In the data rows, zero lies at 4.5, halfway between 4 and 5.
Some points:
3,5,5,3,0,3,4,5,4,3,6,3,3,3,4,5,7,6,3,4,2,4,3,6,0,8,6,4,7,5,6,1,3,4,5,6,5,1,2,8,7,3,4,6,5,3
4,3,7,6,4,5,4,5,4,5,0,2,3,4,7,7,5,6,8,1,6,7,4,8,3,6,5,7,4,5,5,6,6,3,6,2,4,5,5,5,6,8,5,4,4,4
7,2,4,4,4,4,5,8,5,9,6,7,2,4,7,4,5,2,5,4,8,7,4,4,5,7,5,4,3,3,5,3,4,4,4,4,3,1,3,3,5,3,4,6,6,3
1,4,6,5,3,6,3,4,6,5,4,4,4,4,5,2,3,6,6,3,5,5,6,1,3,5,2,6,7,5,5,1,6,6,2,5,3,7,7,2,6,4,6,5,7,7
2,3,0,5,5,3,3,7,4,2,2,5,3,3,5,5,5,4,5,5,5,6,7,5,4,6,4,3,5,3,5,6,7,4,4,5,4,7,6,6,2,1,6,7,5,6
3,6,7,2,8,5,8,7,5,4,4,4,6,1,4,6,4,5,5,3,3,4,5,5,2,2,5,3,7,3,4,6,6,3,2,6,7,5,4,4,1,3,4,2,7,3
5,6,4,3,6,4,3,2,6,5,5,7,7,2,5,4,4,3,8,5,9,5,3,5,4,2,5,3,5,8,7,3,2,5,5,7,6,6,2,3,4,4,4,6,2,4
7,4,8,3,6,4,2,4,3,3,2,7,4,3,5,3,3,5,2,5,3,7,3,4,7,5,2,5,5,3,7,6,3,6,4,3,2,3,3,3,3,4,6,5,7,4
6,5,6,5,5,8,9,7,3,3,6,4,5,5,5,6,3,2,1,4,4,5,6,4,4,7,4,4,5,4,5,3,2,8,6,5,5,4,5,4,5,4,8,5,0,6
6,5,5,6,4,4,7,5,4,7,6,3,2,2,2,2,3,6,3,6,3,6,9,6,6,4,5,5,3,7,5,6,5,4,4,6,4,5,3,2,6,6,7,6,5,3
4,4,5,6,4,2,6,5,4,4,5,7,5,5,4,6,4,7,6,3,5,6,7,2,6,4,5,5,5,9,3,5,4,6,3,1,3,5,3,7,5,3,2,2,3,3
3,1,5,3,6,5,6,2,5,3,3,6,4,4,5,3,4,4,5,4,4,3,4,4,7,4,3,7,5,5,6,2,4,4,9,6,7,2,6,6,4,5,5,2,7,5
5,7,3,3,4,4,7,5,4,4,7,2,4,4,4,1,6,5,6,6,6,8,5,3,5,2,3,6,7,0,1,3,7,3,7,2,4,3,3,5,3,5,2,4,2,5
2,6,6,5,4,5,4,7,6,3,7,7,0,6,5,5,4,3,6,5,5,5,2,2,4,6,4,5,4,4,4,5,3,6,2,6,5,3,5,9,3,9,5,6,5,5
5,9,4,7,0,7,3,7,4,3,6,8,4,4,4,7,7,5,6,3,5,3,4,6,6,2,4,6,5,7,2,6,7,4,5,5,5,4,6,3,5,3,7,4,6,4
3,8,3,4,6,4,6,4,3,4,4,6,7,6,5,1,7,6,5,4,7,3,4,5,5,6,7,4,4,3,8,6,5,9,3,4,4,4,7,3,6,4,5,5,5,3
5,1,4,4,4,2,5,5,6,3,7,3,8,3,5,5,7,6,3,4,4,6,1,5,8,5,4,6,6,3,2,5,3,7,2,6,4,7,6,5,5,6,6,5,5,4
6,8,4,5,6,6,3,4,4,5,6,2,5,6,4,4,5,5,3,3,6,5,3,3,3,6,4,8,4,6,7,8,4,3,2,5,5,3,2,5,3,4,2,4,4,9
1,7,4,5,6,1,6,4,3,6,5,4,5,7,3,5,2,4,3,3,5,2,4,9,5,7,2,5,6,5,1,2,1,4,5,6,0,5,5,1,3,4,3,4,5,4
7,3,2,3,4,5,7,5,4,4,6,6,7,6,2,3,3,4,7,2,3,3,5,2,2,6,3,7,5,5,5,7,4,2,6,4,4,7,5,6,4,4,7,6,4,3
3,5,6,5,4,4,4,0,6,5,5,4,6,5,4,6,3,2,4,7,3,7,5,5,1,3,5,6,2,2,5,6,4,6,5,4,0,5,4,7,4,4,5,3,5,2
5,5,5,4,6,8,4,3,4,7,7,2,3,4,6,5,5,7,5,4,5,5,5,5,7,5,4,2,5,4,4,4,1,4,5,1,5,7,4,8,4,2,5,4,7,3
6,3,5,4,6,3,3,5,3,5,8,3,6,6,6,5,2,5,3,5,7,4,5,6,3,1,5,4,5,6,3,5,8,5,4,1,5,1,5,5,7,2,8,5,4,6
4,4,4,0,2,9,4,4,4,6,2,5,4,3,6,3,5,5,2,6,4,5,6,5,4,4,4,7,3,6,4,5,6,7,3,7,3,4,7,5,4,5,2,4,3,4
6,4,3,4,6,4,4,2,5,4,6,6,1,6,3,7,8,5,3,2,4,6,5,4,5,1,5,5,6,5,8,3,5,7,7,6,4,6,5,3,3,4,3,5,5,5
8,5,4,5,7,4,2,2,6,6,4,4,4,3,6,6,5,2,6,4,2,2,3,2,4,7,7,6,8,3,4,3,7,5,3,6,4,4,5,4,4,5,6,3,4,1
4,5,4,5,4,4,4,2,5,5,4,8,4,6,7,6,7,4,5,5,4,6,7,2,4,5,3,3,4,2,4,4,3,4,2,5,6,5,4,3,5,4,4,2,6,6
6,6,5,3,5,4,8,2,6,2,3,5,2,4,8,3,5,6,2,6,5,3,3,3,3,4,4,3,3,7,2,5,5,2,6,5,1,6,4,4,4,4,6,6,6,5
3,3,5,9,6,4,5,5,5,4,5,4,5,0,6,5,8,6,3,7,5,0,4,3,3,4,3,6,5,3,4,6,4,5,7,2,6,2,2,3,5,4,4,6,3,5
4,6,6,5,1,2,6,6,6,7,3,6,6,6,9,4,3,6,4,5,2,2,4,5,6,1,8,8,5,2,8,4,3,1,4,5,5,7,5,5,5,3,4,6,2,6
4,5,2,6,2,5,4,3,2,4,2,4,5,4,4,2,4,3,3,2,5,5,4,3,4,2,4,2,3,3,6,1,6,2,3,5,5,4,1,6,4,9,7,3,5,3
3,6,3,6,6,5,3,4,7,3,3,7,4,4,2,5,2,5,0,5,6,6,6,5,5,4,6,6,6,5,3,5,6,2,4,2,8,4,6,5,4,6,3,7,4,2
4,4,3,4,3,2,3,5,4,5,3,0,6,7,6,9,6,6,6,5,6,4,4,2,5,5,3,4,3,5,6,5,3,5,5,7,5,1,6,3,1,5,6,5,3,2
8,6,6,4,5,3,5,4,2,6,3,5,7,6,4,5,5,6,4,4,4,5,7,5,2,4,4,3,3,4,1,4,4,7,7,5,9,6,6,6,5,7,3,8,7,6
2,5,5,3,4,3,3,7,7,8,5,5,5,5,4,5,3,5,3,3,1,5,3,3,5,5,6,2,4,4,6,5,7,6,9,5,4,5,2,4,3,5,5,3,5,6
4,5,5,3,5,4,5,6,3,4,7,5,5,7,5,5,5,3,4,9,2,5,5,6,3,4,1,3,4,7,8,3,6,3,3,2,5,6,7,4,5,8,3,5,4,3
6,1,3,4,4,6,5,7,6,1,4,4,3,5,2,4,2,6,5,5,7,4,3,3,1,2,8,3,5,2,4,6,1,4,5,6,2,3,6,1,6,6,3,1,6,6
5,4,1,6,3,5,7,3,9,4,4,3,4,5,5,3,2,1,8,3,3,4,3,8,7,4,2,3,3,5,3,5,6,8,2,4,5,1,3,2,5,5,3,5,4,7
3,3,4,3,4,2,7,4,1,6,4,2,2,4,3,8,4,3,3,5,9,2,3,5,7,3,4,6,4,5,6,6,6,6,3,6,6,7,4,6,6,4,3,4,6,5
5,8,3,4,5,4,6,2,3,3,4,4,5,3,2,6,5,3,7,8,3,6,5,4,8,6,7,4,4,5,5,4,3,3,5,4,5,3,6,4,8,4,6,4,4,8
3,3,7,7,5,3,3,6,5,3,4,0,5,5,5,1,8,0,4,1,4,5,8,5,5,2,7,2,4,8,3,5,2,4,5,4,3,4,7,6,4,3,4,4,4,5
4,5,5,3,7,4,1,6,6,2,7,5,5,5,6,5,4,6,5,2,4,3,7,5,5,7,3,6,0,3,4,4,6,3,5,7,5,5,4,4,8,4,3,2,4,3
6,4,4,5,5,7,3,6,2,3,5,3,5,4,6,5,3,6,7,6,3,3,6,4,6,5,8,5,2,6,3,1,5,6,4,3,3,7,4,5,1,5,2,6,6,6
3,3,7,3,2,3,5,2,5,5,6,5,3,3,1,4,6,4,4,3,6,2,2,6,3,7,6,5,1,5,4,4,3,4,4,1,7,6,5,3,1,5,6,3,4,5
7,4,9,4,2,3,2,3,6,3,3,4,3,7,2,3,5,7,5,6,6,3,5,7,6,5,3,3,7,3,5,5,5,5,5,7,5,5,4,4,4,2,3,4,2,4
2,1,5,6,6,7,7,4,5,3,5,4,6,8,5,3,6,7,4,6,4,7,1,6,5,6,8,4,5,6,4,4,6,3,2,6,6,4,1,4,4,3,6,5,4,5
2,3,5,4,3,6,3,3,0,5,6,5,3,5,5,4,2,4,6,5,2,4,5,3,6,4,5,2,7,4,2,9,4,3,6,5,6,4,5,3,6,6,5,7,2,4
6,5,3,5,3,6,3,6,7,5,4,3,6,6,6,3,6,1,4,8,6,4,6,5,4,5,4,7,8,6,4,6,5,6,7,3,6,7,3,4,5,5,4,2,7,3
6,4,6,6,4,8,6,5,6,5,3,4,7,5,2,6,4,2,4,5,5,5,2,2,5,5,3,3,3,5,4,3,6,2,5,3,3,4,6,3,6,2,1,8,4,3
4,4,2,3,8,5,3,6,4,7,1,6,3,5,2,4,7,6,7,4,3,4,2,5,3,2,3,5,4,5,3,3,2,5,3,5,4,5,3,6,6,3,5,3,1,4
6,2,4,5,4,6,4,4,6,7,5,7,7,5,4,6,6,5,5,5,7,2,7,8,5,6,5,2,6,3,6,4,5,2,4,5,1,4,5,9,4,8,6,5,5,8
7,5,4,9,3,4,5,5,3,5,6,5,4,2,5,3,2,5,4,5,3,7,2,6,3,6,3,2,3,6,4,6,5,4,6,6,6,6,9,6,4,3,4,2,3,5
These points spread out most along one direction. Take the direction at right angles to it along which they spread out most. Go by this last direction. Where along it does each point below lie, from 0 to 99? 50 is the average, and the first point above lies past it. One standard deviation of the points above along it is 16.
5,8,3,4,5,4,6,2,3,3,4,4,5,3,2,6,5,3,7,8,3,6,5,4,8,6,7,4,4,5,5,4,3,3,5,4,5,3,6,4,8,4,6,4,4,8 36
7,5,4,9,3,4,5,5,3,5,6,5,4,2,5,3,2,5,4,5,3,7,2,6,3,6,3,2,3,6,4,6,5,4,6,6,6,6,9,6,4,3,4,2,3,5 51
6,5,3,5,3,6,3,6,7,5,4,3,6,6,6,3,6,1,4,8,6,4,6,5,4,5,4,7,8,6,4,6,5,6,7,3,6,7,3,4,5,5,4,2,7,3 56
6,4,6,6,4,8,6,5,6,5,3,4,7,5,2,6,4,2,4,5,5,5,2,2,5,5,3,3,3,5,4,3,6,2,5,3,3,4,6,3,6,2,1,8,4,3 29
3,5,5,3,0,3,4,5,4,3,6,3,3,3,4,5,7,6,3,4,2,4,3,6,0,8,6,4,7,5,6,1,3,4,5,6,5,1,2,8,7,3,4,6,5,3 58
3,6,7,2,8,5,8,7,5,4,4,4,6,1,4,6,4,5,5,3,3,4,5,5,2,2,5,3,7,3,4,6,6,3,2,6,7,5,4,4,1,3,4,2,7,3 64
6,4,3,4,6,4,4,2,5,4,6,6,1,6,3,7,8,5,3,2,4,6,5,4,5,1,5,5,6,5,8,3,5,7,7,6,4,6,5,3,3,4,3,5,5,5 61
6,8,4,5,6,6,3,4,4,5,6,2,5,6,4,4,5,5,3,3,6,5,3,3,3,6,4,8,4,6,7,8,4,3,2,5,5,3,2,5,3,4,2,4,4,9 43
4,4,4,0,2,9,4,4,4,6,2,5,4,3,6,3,5,5,2,6,4,5,6,5,4,4,4,7,3,6,4,5,6,7,3,7,3,4,7,5,4,5,2,4,3,4 62
5,6,4,3,6,4,3,2,6,5,5,7,7,2,5,4,4,3,8,5,9,5,3,5,4,2,5,3,5,8,7,3,2,5,5,7,6,6,2,3,4,4,4,6,2,4 39
7,4,9,4,2,3,2,3,6,3,3,4,3,7,2,3,5,7,5,6,6,3,5,7,6,5,3,3,7,3,5,5,5,5,5,7,5,5,4,4,4,2,3,4,2,4 49
3,3,5,9,6,4,5,5,5,4,5,4,5,0,6,5,8,6,3,7,5,0,4,3,3,4,3,6,5,3,4,6,4,5,7,2,6,2,2,3,5,4,4,6,3,5 40
